One turn moves each row of this set onto another row. After a few examples, where does it send each row asked below?
bomuz: [-44   9  22   0  -3   8 -13  -7  16 -11   4  -8  -2 -17   5   5   6   7
 -26 -13  15 -29  29 -19  13  14  10  13  11  10 -25   8  29  -7  11  27]
vus: [-17  -7  13 -23 -10 -10   0  -7  13 -22   7   3   3 -27  -1   7   0  41
   4   3 -23 -17  -6   4  -4 -23  44   7  11 -29 -26  -3  13  -8  16 -29]
sope: [-11 -16  -8  -8   1   4  19 -13  51 -11  -2  38   4 -28   9  15  12  -9
 -25  12   1  -9  -1   0   2   2  -6 -12  -2 -30 -17  18  15 -26 -21 -17]
Gefen: [-23 -12  23   7  -3  24  27  20  -7 -41 -10  22   8 -26  10 -12  14 -40
  35  14   2 -14  -2   1   1  -4 -16   3   3 -10 -22  -8 -21   3  -1 -27]
zisuf: [  9   0  20   4 -13  12  -9   2  31 -18  -3  23  13 -13  -9  29  -1  10
  18  18 -37 -41  16 -23  28 -25   3  29 -19  15  -2  23 -10   1  -7  -8]
pigu: [-14   9  21  31  -2  16  -3 -20  17 -16  -4 -32  -7 -22  -7 -19 -15  -6
  -3 -12   7   4  -1   1  23   1 -26   8  17  18 -19   2  17  31 -13  13]
pidu: [  6 -11  46  -3  21  30  25  -6  23 -16 -21  24  -2 -16  20  -5  17  12
 -24   7 -19 -13   4 -18   3   0  14 -15  32  33   2  -1  -1  -3 -10 -10]
pim: [ 22  15   0  15 -15  33 -21  18   4 -38  -6  -1 -31  -5 -15  12   3   1
 -16  22 -16 -20 -10  -7  22  10   1   1  -6 -13   2   5  12  -4  12  19]
Lufof: [  5   9  25   9 -11 -12   0  -5  39 -52  -5  12  -1   3  16   5  39  39
  15  -2   2 -32   2 -20   2 -21   7 -11 -19   6  -4  16 -20 -16  -5  -6]
pek: [ 12   3  32   3   8   9  -3 -12  34 -25 -32  14   2 -31 -14 -17  23 -15
   9  22 -20   3   0  53  22   5   1  -1   6  25 -11 -13   4  -4   9 -22]
Nabok: [-11   4  37   2 -26   9  17  11   0 -18 -17  32  27 -24   6  28  21  -2
   1  29   9 -24  14 -10  46  -2  -9 -13  -6  16 -30  18  -8   9   6  -1]
Peg: [-26   3  36  17   5  -9   7 -12  49 -31 -13 -19  -5 -16 -20   2  25 -30
 -18  17 -25 -23  14 -14   1  -6  12 -15   6  -7  11  -8   2 -26 -20  -7]
rukiz: [ -3  17  14 -12 -16  -1  10  15  31 -43  13   0  11 -10 -17 -12 -24 -19
  20  10  36 -28  -3   4   9   7  23  13  12   3  13 -16  29   3 -14   5]
tufo: [ -7  19  37  -4  10 -13   9  36   5 -34  -4   9  34 -28 -11   1  20  16
  14  22 -20  -5   3  13  41   7 -31  12 -10 -25 -21  10  -2   8 -16 -13]
foso: [ 26 -18   9  -8   0   2  35  -7  40  -9   7  -5  -9 -52   6 -21  -5   7
   5  13   2  -7  19  -6  26 -15  -4 -15 -19   6  -9 -28 -23  -1   8   0]
zad: [ -9   1  46   3   6   3  -8  20  33 -37  16   5 -10 -29  -3 -42  28  26
   2  26  14  -9  18  -8   0  15  25   1  -3 -17   1  33 -14   8   8 -33]
Kuro: [-17 -12  19  30   7   0  23  19  21 -21   5 -12   3 -35 -23 -19  13 -19
  -2  27 -22 -14  24 -20  -9 -12  43  13 -13 -20 -17 -10   3  16  19   2]
suv: [  2 -13 -11  15  -2 -10 -11  -8   0 -28   9  33  -8 -30 -10 -15 -26   5
   2  31 -32 -12   9  12  -9  24  -4  23  -1   0 -30  23   4 -19   1 -20]
Fos: [  1 -12  28  33  -1   7  20  -5  23 -18  -6  14  19 -25  -3  -6 -13 -19
 -27  57   5 -28  -1  -7  19  15  -1  10  15  27  -9   8  16  19 -23 -19]
gefam: [ -2 -13  18  16  34  36 -12  15  44 -34  -2   4   1 -11 -27  -8  15 -24
  -4  -6   4  -4  -6 -11  10   7   2  22 -15  17 -25  20 -17  24  -9  -6]
guze: [ -1   1   9  -4  -7 -21  -3 -12 -12 -16  -1   2   5 -33  41 -20  -5  -2
  18   3 -13  12 -17 -18  16  21   9 -13   4 -10  -8 -19  -6  -7  -3  11]
garom: [  2  -8  18  10 -11   0 -39  18  20 -36 -19   7 -20 -34 -26   9   5  23
 -25   9 -15 -12   7  20 -13   7 -30  16  -2   4  -8 -11  14 -13   5 -21]
Nez: [ 11  12  10  -4 -18  -6  -1   0   3  25  -8   7   1 -28 -11   2   9  39
   3   3   4 -37  19 -39   2  12  -7  -6  -2 -10  14  -6  17  12   7  -6]
rumoz: [ -2 -18   4  -4  28   6  25  -6  14 -22 -16 -22  12 -18 -21   5  10 -23
  -3  -2 -11   4 -26 -16   3  15  11  -2   5 -25 -18  31  19 -14 -18  -3]
gerof: [  2  10   4  -5   1  -2   9  -1  53 -35  -7  -6  23 -34 -37  14  14  24
   3  -1  -5 -15  22   0   2  27  19  -4  -7   8   2 -39  -8  25   2 -24]
reb: [ 14   5  13  -3   7  12  14   2   2 -42 -12 -20   5 -23  -1  -9  24  36
  14 -22  -8 -39  -5   4  11   6  -5 -11  19  -1 -38  24   5  12  30 -31]
gefi: [ -9   3  33  24 -26  13   6  -3  37   8  -1   9   3  -8  -8 -28   4  17
  20  15  26 -28  -4 -14  -8 -26  -3  -6   7 -10  -6  26 -21  16   1 -23]
vavus: [ -3  -3   4  21  -8  -5 -11   4  27 -58 -13 -16  -3 -21  17  10  15  13
 -15  14  15 -14  -6  -1  17  49 -19  -7 -11  18  -1 -15 -15  23   6 -10]
nenes: [-17 -10  -1  19 -20  12  22  -5  13 -27 -25  29  16 -13  -5 -16   9   6
  25  36  36   4  12   5 -10  12  11  -3   7  -8  11  -2   0  29  20 -15]
Bemer: [-11  11  15 -21  -1  19  13  -2   8 -45  34  -3  24 -37   0  -7 -16  30
  -3   6  -1 -16   2  27  -7  21  15   9  15  26   2 -18   6   4  -7 -23]
vebug: [ 18 -14  34  -1  23 -18   2  -2  36 -23   2  -3   2 -34  -1 -30  18  -4
  11   8  -6 -17   4 -17   1   7  19 -13 -24   5 -21 -15  21   1  16  45]
bivar: [ -7  -1  -1  -3   2 -15  23   5  -1 -40  19  12  15 -13 -19  -6  17  29
  24  -6  16  -3  25 -11  -4  -1  -5   7  -3  -7 -32  18  22   2  18  33]
rit: [ 17  28  -2  -3  12 -28  -4 -22  17 -16 -21  16  24 -21   1  -1  22  -4
  16   0  -6  14 -10  -5  16  19  10  13 -19   4  -2  33   9   3 -17   4]
ser: [-17  -4  31  -3  19   1 -11  19  33 -40 -20  10   7 -17   0 -28  17  -2
  14  11   4 -54  -1  21  -2   1  -5   0  -3  18 -60   5  25  11   0 -27]
fotu: [-25   3   8   6  -5   1  -3   7  11 -26  36 -12   0 -26  -5  -5 -13  -3
  25   5 -12 -56  30  -5 -16  13 -21   9   2  -9  -4   8  12 -19 -19 -18]
Nated: [  0 -11  41  -8   8 -11  15  -7   4 -11 -29  21   8 -14   5 -10  -9  18
   0   5  -2  -3   4 -28 -12 -32 -24  -4  19  -8 -18 -28  27  -6  -6 -17]

gefi -> rumoz
zisuf -> Kuro
bomuz -> ser
Where do these go?
Lufof -> Peg
tufo -> foso
Nez -> gefam

